In the rows, zero is written as 128.
Turns in one plane each, and the order they were made in; the first pair answered:
turn V:
[131 144 123 151 149 109  99 172] -> [164 104 103 138 105 108 130 159]
[118  97  76  99 106 147 111 139] -> [100 124 112 104 100 183 131 144]
[136 171 131 147 155 109  88 159] -> [180 113  95 127 107  96 117 139]
turn S:
[122 119  97  93 151 106 155 124] -> [110 118  92 101 159 108 120 114]
[ 82 155 119 100 139 106 135 153] -> [ 87 151 124  94 141 100 149 147]
[100 108 150 109 127 126 147  68] -> [ 77 125 137 126 125 155  93  92]
turn X:
[147 132 142 170 143 123 134 108] -> [125 129 142 160 124 150 133  96]
[127 128 170 132 103 159 148 124] -> [ 96 108 143 102 110 150 151 120]
[132 131 146 132 131 119 152 112] -> [125 127 147 129 124 127 151 107]
turn T:
[144  92  92 102 115  94 105 114] -> [143  97  86 103 123  93  99 126]
[110 118 130 124 154 122 164 123] -> [112 113 136 130 153 121 158 111]
[124 115 124 100 126 120 146 118] -> [125 109 129 107 130 116 134 106]
turn F:
[100 139 100 123 148  98 106 123] -> [ 99 155 125 118 156 103 146 129]
[ 96 146 119 103 168 125 113 147] -> [100 150 144 117 175 124 104 130]
[129 138 124 136 107 137 134 140] -> [131 138 132 145 109 137 126 131]
[172 118 130 132 130 105 151 160] -> [179 115 146 152 135 103 125 138]
Now pairs of rows:
Between the rows of a pair lie two turns.
[103 119 176 113 140 123 156  67] -> [ 66 119  94  85 127 149 114 137]	S then F
[113 129 169 138 156 145  97 145] -> [110 134 169 126 159 146 123 158]	F then F
[ 77 140 177 137 161 140 110  92] -> [ 86 134 155 125 188 100 116 104]	X then X
[100 140 115 104 116 149 148 158] -> [137 151 120 120 135 118 149 172]	X then X
[167 108 165 157 101 129  78  87] -> [109 115 167 135  98 162  79  80]	X then V
[ 96 131 141 110 134 137 161  90] -> [111 112 119 121 149 104 117  79]	X then F
[114 155 148 142 135 142 117 151] -> [ 89 139 125 119 140 137 119 146]	X then X
[ 85 128 101 107 131 153 135 172] -> [119 116 173 159 146 122 114  80]	S then F
[130 149 107 146 147 105 109 130] -> [121 150 128 155 119 147 105 118]	X then X
[113 136 110 150 146 118 132 155] -> [132 139 130 161 136 126 154 152]	S then X
[143 136 137 145 112 141 166 134] -> [150 119 103 144 139  96 127 135]	V then V
[136 136 117 152 121 126  75 101] -> [131 108  99 126  92 137 105  89]	V then X
[125 117 140 153  82 163 108 108] -> [121 104 127 134  75 161 133 109]	F then T
[168 153 110 143 105 138 148 145] -> [147 137 120 141  85 162 140 112]	X then T
[156 124 133 165 143  96  99 103] -> [173 141 115 142 125 113 155 165]	F then X
[112 118 117 130 151 118  91 122] -> [147  90 108 122 119 114 131 116]	V then X
[ 85 130 147 131 139 134  75  78] -> [ 76 122  88  72 126 135 135 140]	F then V
[143 143 153 167 131 142  95 104] -> [116 147 135 141 102 181 123 132]	X then S
[124 121 126 135  82 147 143 144] -> [ 96 147 136 137 113 146 133 159]	V then T
[ 97 140 101 108 131 131 123 161] -> [105 114 116  93 120 121 161 123]	T then S
[109  89 113 128 115 134 121 118] -> [112 104 151 133 127 133 144 101]	F then T
[182 142 162 172 158 103 138 131] -> [173 127 127 142  90 163 170 161]	F then V
[116 117 117 132 137 119 102 111] -> [129 107 120 133 117 128 109 103]	V then T
[ 79 104 129 115 105 155 108  75] -> [ 69 123 121 125 136 142  74  97]	V then T
[114 104 118 103 111 135 157 111] -> [163 123 129 128 134 100 160 129]	X then X
[179 143 139 136 110 136 149 140] -> [154 168 149 136 134 139 146 154]	V then T
[149 132  93 139 120 126  95 168] -> [119 158 154 136 113 166 150 149]	F then X
[135 132 105 120 120 125 158 141] -> [126 142 134 153 135 129 102 114]	V then F
[125 132 106 112 134 134 132 162] -> [129 124 102 125 132 131 100 145]	F then F
[129 111 149 130 129 124 148  97] -> [113 135 154 138 155 120 122 113]	V then T
[103 122  83 110 104 152 104 150] -> [104 117 101 110  87 167 125 131]	V then T
[142 168 143 150 114 150 146 157] -> [147 127 115 158  92 146  95 126]	T then F
[172 115  75 133  90 133 149 146] -> [134 157 140 149  94 183 167 130]	V then T
[134 144 136 125 120 142 181 155] -> [129 120 148 127 103 147 175 111]	X then T
[141 144 159 155 120 126 157 120] -> [110 134 155 148 105 148 143  99]	T then X
[145 116 144 121 142  98 150  78] -> [141 121 157 130 127 122 149  71]	X then X
[123 138  72 126 147 126 105 147] -> [127 141  97 151 151 123  81 120]	F then F
[128 123 133 128 100 159 113 125] -> [130 112 101 108 135 110 117 138]	X then X
[113 142 107 120 149 128 115 134] -> [135 136 143 130 134 132 151 106]	V then F
[154 149 131 137 147 129 106 121] -> [149 153 117 128 146 130 112 143]	T then F
[ 96 135 132 139 124 143  94 132] -> [ 93 133 134 114 113 152 141 138]	F then T
[109 149 136 138 132 140 102 163] -> [142 130 147 159 126 124  87 126]	S then F
[110 129 111 110 154 138 143 178] -> [143 139 153 162 165 128  98 144]	X then F
[146 101  83 121 133  95  90 142] -> [159 112 157 146  84 157 136 104]	V then F
[134 127 108 116  92 137 151 136] -> [103 152 150 126 119 146 150 114]	S then V
[ 90 102  89 110 108 147  99 111] -> [ 91 129 163 121 125 150 153  80]	F then T
[118 143 198 139 142 141 169 117] -> [ 74 123 178 125 143 149 138  93]	X then S
[116 150 152 149 128 143  93 138] -> [136 121 103 132 130 106  90 145]	T then V
[121 147 135 124 100 156 139 159] -> [ 98 142 107 109 131 132 117 163]	X then V
[139 134 123  93 143 131 148 167] -> [158 130 148 104 123 145 165 145]	X then T
[ 98 144 107 105 166 105 106 165] -> [144 167 140 127 153 115 140 182]	S then X
[154 124 141 169 142 130 120 151] -> [127 114 128 166 141 140  92 138]	X then V
[169 108 136 147 100 136 136 113] -> [147 129 132 158 151 108  88 124]	V then V
[178 130 135 162 119 103 107 131] -> [180 136 135 154 102 123 134 152]	T then V
[ 93 126 130 128 113 119 140 126] -> [ 93 131 124 129 118 119 128 139]	V then S
[136 114 125 130  94 147 127 132] -> [111 138 124 129 118 152 112 151]	V then F
[116 146 110 122 147 128 123 159] -> [151 124 100 124 128 115 125 153]	X then V
[117 103 122  80 121 127 178 122] -> [119  82  93  82 112 120 138 119]	F then F
[ 96 148 117 132 108 130 121 141] -> [105 136 127 121 102 124 157 129]	T then S
[106 149 116 130 169  88 117 134] -> [128 144  90 137 147 100 101 161]	X then F
[124 106  82  91 117 126 144 153] -> [165 110 102 109 118 111 165 152]	X then T
[ 94 137 138 120 123 158 139 128] -> [ 91 115 110 116 142 128 108 119]	F then X
[162 123 128 121  99 143 190 152] -> [100 177 149 135 161 145 139 168]	X then V
[124 182 130 145 147 148 101 150] -> [158 148 117 159 131 127  78 121]	S then F
[175 121 139 111 121  87 174 129] -> [161 119 159 148 129  91  97  86]	S then X
[125 157 144 154 137 136 105 146] -> [ 98 144 120 130 122 154 113 149]	X then F
[101 103 114 104  78 175 143 111] -> [103 108 119 121  75 183 112 111]	T then S
[163 109 117 114 152  93 142 174] -> [180 116 153 134 118 124 160 161]	T then X
[107 128 114 103 112 134  94 140] -> [137 115 111  96  93 130 136 140]	X then V
[150 144 150 133 115 132 153 124] -> [132 138 105 127 137 112 103 146]	V then F
[131 108 129 123 103 150 130  95] -> [103 132 143 114 123 158 144 106]	X then V
[116 161 107 129 134 124  94 162] -> [119 161 122 139 137 124  81 147]	F then F
[146 134  99 134 130 124 122 149] -> [135 138 112 139 110 152 119 140]	X then X
[110 135 140 148 116 128  98 110] -> [119 139 103 118 124 107 138 156]	F then X
[118 119 136 104 129 124 147  99] -> [113 124 122 114 152 106 114 110]	S then X
[117 162 128 104 140 144 147 169] -> [122 141 138  98 162 105 163 131]	S then V
[165 160 114 144 145 112 132 187] -> [141 162 158 171 109 172 103 140]	F then X
[ 58 152 153 105 132 127 104  81] -> [ 74 161 134 106 166  84  97 108]	T then X
[133 142 122 138 146 131 120 152] -> [127 140 129 134 128 151 132 148]	X then T
[105 118 134 106  72 127 132 123] -> [ 93 142 145  99  92 122 150 139]	X then V
[ 97 127 139 130 167 110 106  90] -> [115 155 144 144 179 108 105 127]	T then X
[131 146 178 174 137 136  94 111] -> [134 127  94 141 103 151  86 174]	S then F
[119 140 130 119 164 120 133 132] -> [143 122 137 126 153 110 139 106]	V then F
[178 134 136 165 120 111  97 140] -> [180 141 147 162 106 127 122 147]	S then V
[154  98  94 111 139  93 121 121] -> [106 166 153 130 168 138 122 141]	V then V
[ 98 171 134 125 128 156 113 130] -> [116 162 112 116 161 104 114 137]	S then V
[149 101 122 121 182  86 129  99] -> [117 140  94 119 178 130 101 173]	S then T
[144 121 170 128 148 115 158  93] -> [114 139 158 145 167 124  90 111]	V then S
[ 67 131  90  79 142 154 154 176] -> [ 80 171 180 156 179 148 101 123]	F then T
[155 120 168 128 143 112 176  91] -> [144 101  82 134 114 132  71 133]	F then S
[147  93 137 120  97 123 147  81] -> [111 127 133 133 164  96  88  96]	V then V
[107 110 135 112 137 107  92  72] -> [ 92 149 118  79 158 104 147 145]	T then F
[ 91 118 116 114 134 116 122 133] -> [127 111 112 117 133  95 140 140]	V then X
[121 143 150 115 128 128 159 137] -> [116 110 115 112 128 108 110 109]	S then F
[104 128  92 120 138 126  72 148] -> [135 136 171 124 103 153 176 113]	V then F
[ 83 118  99  68 125 128 191 151] -> [ 90  85  58  82 113 120 114 135]	F then F
[112 111  99 129 153 106  85 116] -> [148 149 110 151 143 128  97 168]	X then S
[116 119 104 158  91 161  67 122] -> [108 174 138 133 111 172 165 172]	T then F
[137 170 102 119 132 127 114 171] -> [143 163 101 132 131 123  85 160]	F then F
[ 94 129  63  98 162 104  98 169] -> [126 172 191 160 180 109 127 110]	S then F
[144 136 157 134 161  88 142 120] -> [133 122 140 146 151  98  91 102]	V then S
[162 126 134 166 109 153 112 143] -> [169 134 141 160 118 143 138 149]	V then S
[107 125 134 139 125 144 127  95] -> [ 98 123 103 112 133 133 145 125]	V then F
[133 163 148 135 137 106 112 160] -> [147 136 127 136 128  90  90 144]	S then F
[ 95 140 131 132 148 136 122 154] -> [107 117 107 119 147 113 121 150]	T then V
[112 127 146 109 129 115 163  86] -> [113 140 151 114 148 104 159  96]	X then V
[168 140 133 135 116 143 125 161] -> [119 118 108 100 102 161 124 146]	X then X
[107  98 125 120  99 150 108 112] -> [ 88 121 134 111 113 161 131 136]	V then F
[135 130 142 133 135 130 154 114] -> [128 110 115 130 122 131 117 107]	X then F
[131 119 131 114 115 104 150 143] -> [131 108 118 115 113 103 132 140]	F then F
[162 136 113 136 147  84 119 143] -> [178 120 138 139 107 113 152 114]	V then T
[143 131  96 130 117 100 133 165] -> [154 135 123 145  97 124 148 157]	X then T
[132 119 141 115 134 118 169 108] -> [135  97 105 114 127 108 132 108]	T then F
[139 133 108  83 108 114 163 152] -> [136 158 166 151 123 131  85 109]	F then S
[ 79 147 152 105 172 116 144 129] -> [ 75 148 151 102 160 129 150 131]	S then T
[124  98 122 113 125 105 125  94] -> [105 126 104 120 126 131  92 141]	S then T
[102 128 150 124 142 130 123  93] -> [119 131 146 125 161 104 125 106]	X then X
[148 131 134 126 113 130 175 130] -> [152 100 107 133 104 122 131 108]	T then F
[117 168 153 119 143 132 154 155] -> [121 139 108 113 163  92 111 146]	X then V
[193 144 155 141 108 134 139 126] -> [115 107 111  84  90 159 137 101]	X then X
[137 145 106 135 151 108 135 167] -> [135 149 126 134 128 138 166 166]	V then V
[ 94 100 105 105 120 111 119 121] -> [109 107 110  99 130  96 149 136]	V then X
[119 131 154 108 144 132 177 129] -> [119 123 157 124 165 105 140 101]	S then X
[130 149 137 125 141 127 137 144] -> [113 145 139 119 127 145 138 135]	X then X
[ 82 135  98 121 120 150  96 146] -> [106 125 108  98 103 146 171 146]	T then S
[150 127 161 169 136 144  58 117] -> [179 116 132 158  94 162  79 146]	V then S
[157 143 122 134 133 117 142 146] -> [153 126 113 129 138 101 134 129]	S then F
[ 72 154 132 108 144 177 155 148] -> [ 89 160 151 123 196 120 146 122]	V then F
[108  88  99  59  83 101 140  97] -> [ 51 152 127  81 157  97  87 119]	V then V
